In the rows, 128 means zero.
The rows of R fall into 3 groups, and each row is roughly a mix of its group's hidden directions.
R (102 x 11):
[[158 103 153  96 106 168 122 142 125 140 143]
 [133 140  78 116 129 144 152 125 136 152  90]
 [143 116 148 100 117 186 131 132 126 154 134]
 [100 162 144 103 153 150 127 150 153 101 126]
 [111 128 127 134 141 141 169 173 119  92 125]
 [101 169 131 126 121 115 144 157 139 161 100]
 [144 108 152 100 118 183 131 138 123 145 141]
 [129 136  69 119 133 135 163 127 129 128 100]
 [103 164 124 145 119 113 143 142 132 177 108]
 [145 122  66 122 122 132 156 141 129 130 105]
 [138  98 150 114 135 148 151 128 112  90 165]
 [105 153  90 150 145  90 138 117 132 120 102]
 [130 108 135 153 102 140 117 133 115 169 171]
 [ 92 168  97 150 132 133  95 118 133 140 126]
 [145 107 155  97 123 183 137 129 123 138 139]
 [154  84 101 133 122 114 140  92 102 126 128]
 [131 144  88 106 124 159 152 124 134 162 101]
 [141 115 130 155 110  83  92 155 129 111 139]
 [161 133 121 156 149 129 107  93 138  88 123]
 [150  96 170 115 109 157 115 115 148 145 119]
 [124 137 128 119 114 144  77  96 146 163 124]
 [109 154 132 140 136 141 167 156 106  90 139]
 [143 116  87 152 120  91 116 155 131 116 101]
 [148 116 122 130 113 121  74  93 138 151 118]
 [109 167  91 158 129 105 125 120 140 157 120]
 [155  92 163 121 106 141 103 153 122 116 149]
 [120 155 153 161 134 148  97 151 149 116 157]
 [117 157 104 131 132 101 159 126 131 143  81]
 [135 109  95 108 126 102 162 108 109 130  93]
 [167  76 146 109 124 115 127 126 146 145 117]
 [161  83 115 113 125 118 123  99 107 100 122]
 [145 119 128 132 114 119  77  93 143 159 120]
 [102 168 150 152 132 137 123 162 151 148 141]
 [115 142  92 113 148 156 171 110 127 138 106]
 [124 125 119 114 151 181 169 109 124 137 119]
 [129 126 130  94 129 186 145 127 127 154 110]
 [137 108 146 109 153 173 165 105 121 128 135]
 [ 95 161 118 159 120 162 102 124 118 106 124]
 [146 119 142 164 126 151  92 115 130 121 171]
 [160  90 154 122 108 133 112 151 122 103 154]
 [159  83 152  93 123 131 155 140 122 116 130]
 [168  85 165 110 119 125 151 133 128 122 128]
 [133 139  63 129 125 130 155 133 134 140 105]
 [127 110 189 127 127 135 104 129 121 112 157]
 [155 109 137 160 117 146  96 126 126 112 171]
 [113 145 111 113 114 164  97  93 103 108 138]
 [109 152 129 116 135 143 170 145 100  95 148]
 [123 138  76 118 141 135 170 118 128 127 101]
 [117 141 121 147 148 114 180 155 114 100 135]
 [116 150  86 151 139  88 132 120 137 130  97]
 [102 123 140 122 134 164 162 169 127 102 124]
 [109 165  85 156 130 111 130 126 139 159 119]
 [117 129 152 134 112  86  98 146 120  97 156]
 [136 122 170 134 126 134 177 158 119 106 136]
 [143 111 165 114  98 123  97 151 123 115 160]
 [148 122 133 144 136 143  90 121 132  72 142]
 [127 122 137 166 100 142 105 150 122 147 171]
 [155  88 128 124 123 111  97 106 151 159 113]
 [152  89 119 101 140 131 127 100 116  86 128]
 [125 126 129 107 153 174 169 101 124 138 122]
 [111 128  98 137 140 110 153 163 103  88 129]
 [132 110 145 108 146 179 162 114 117 122 145]
 [157  82 144 109 116 117 105 121 150 155 116]
 [100 166 103 136 144 122 137 102 139 152  94]
 [161  81 110 147 118 118 124 104 105 111 141]
 [109 136 134 127 145 135 186 157 117 106 139]
 [130 112 156 115 131 161  97 137 133 104 170]
 [125 136 116 137 116 134  69  97 141 153 118]
 [133 141 102 130 130  93 162 118 125 137  79]
 [110 168 153 158 130 140 111 156 151 146 145]
 [107 135 152 114 135 150 100 161 139  88 149]
 [ 97 168 133 150 126 116 139 149 139 170 117]
 [ 99 173 106 144 139 143 144 132 106  99 140]
 [141 113 164 111 111 152 106 102 151 163 126]
 [144 119  99 148 116  77 110 153 131 114 112]
 [131 132 110 137 117 124  69  98 139 150 117]
 [139 126 162 115 116 145 109  96 152 171 130]
 [139 124 141 153 107  94  82 155 133 139 140]
 [132 110 153 149 117 149 100 145 129 129 179]
 [114 149  93 151 133 107 132 142  95  88 133]
 [102 144 106 124 147 126 168 163 111  99 136]
 [153 103 134 107 138 146 112 121 130  72 142]
 [101 123 138  89 120 122 159 153 124 169 123]
 [119 139  94 115 153 144 173 102 129 129 102]
 [111 147 125 109 113 174 102  93 111 118 140]
 [108 140 124 120 117 110 163 145 127 182 110]
 [118 157  90 156 153  89 144 135 119 120 131]
 [122 144 102 148 124  97 161 118 123 163  96]
 [135 115 166 103 118 158 121 113 157 165 127]
 [152 142 112 166 143 115 112 102 135  89 108]
 [117 158 102 123 131 103 154 128 131 128  75]
 [129 136 146 170 119 144 113 138 135 162 170]
 [160  93 120 147 120 141 103 100 112 107 156]
 [119 144 121 128 119 140  78  97 148 164 123]
 [105 114 145 140 104 137 122 159 118 165 167]
 [ 93 177  98 156 133 126 110 128 120 123 130]
 [143 107 170 111 112 157 113 111 152 157 123]
 [148 115  98 148 117  79 111 155 131 119 111]
 [125 114 156 117 123 161  93 143 130 111 170]
 [114 116 132 105 117 118 163 135 120 186 127]
 [125 115 132 153 120  86 108 154 118  92 152]
 [139 118 126 152 144  81 156 167 138 127 119]]

One row of each group comes first, with its name. Which group is each row after those in?
[137 104 152 148 116 148  99 139 125 130 179]
Z
[110 112 147 127 125 170 150 167 126  96 120]
C
[113 138 106 117 157 156 173 100 126 131 108]
P

[107 146 122 129 145 130 177 163 113 100 138]
C
[135 142  87 114 122 159 147 120 139 160  95]
P
[118 136 128 141 145 123 181 159 112  95 134]
C
[ 87 176  97 150 135 134 113 124 121 125 133]
C
[160 138 106 169 139 116 119  97 133  98 110]
Z
[152 106 147  99 108 179 124 142 127 146 132]
P
[104 170 107 147 145 135 156 136 106  98 140]
C
[159 140 104 167 137 114 120  97 131  99 107]
Z
[110 145 152  92 140 159 109 148 145  96 138]
Z
[166  83 112 114 123 126 133  90 109 123 132]
Z
[151 102 163 112 106 163 102 110 141 139 120]
C
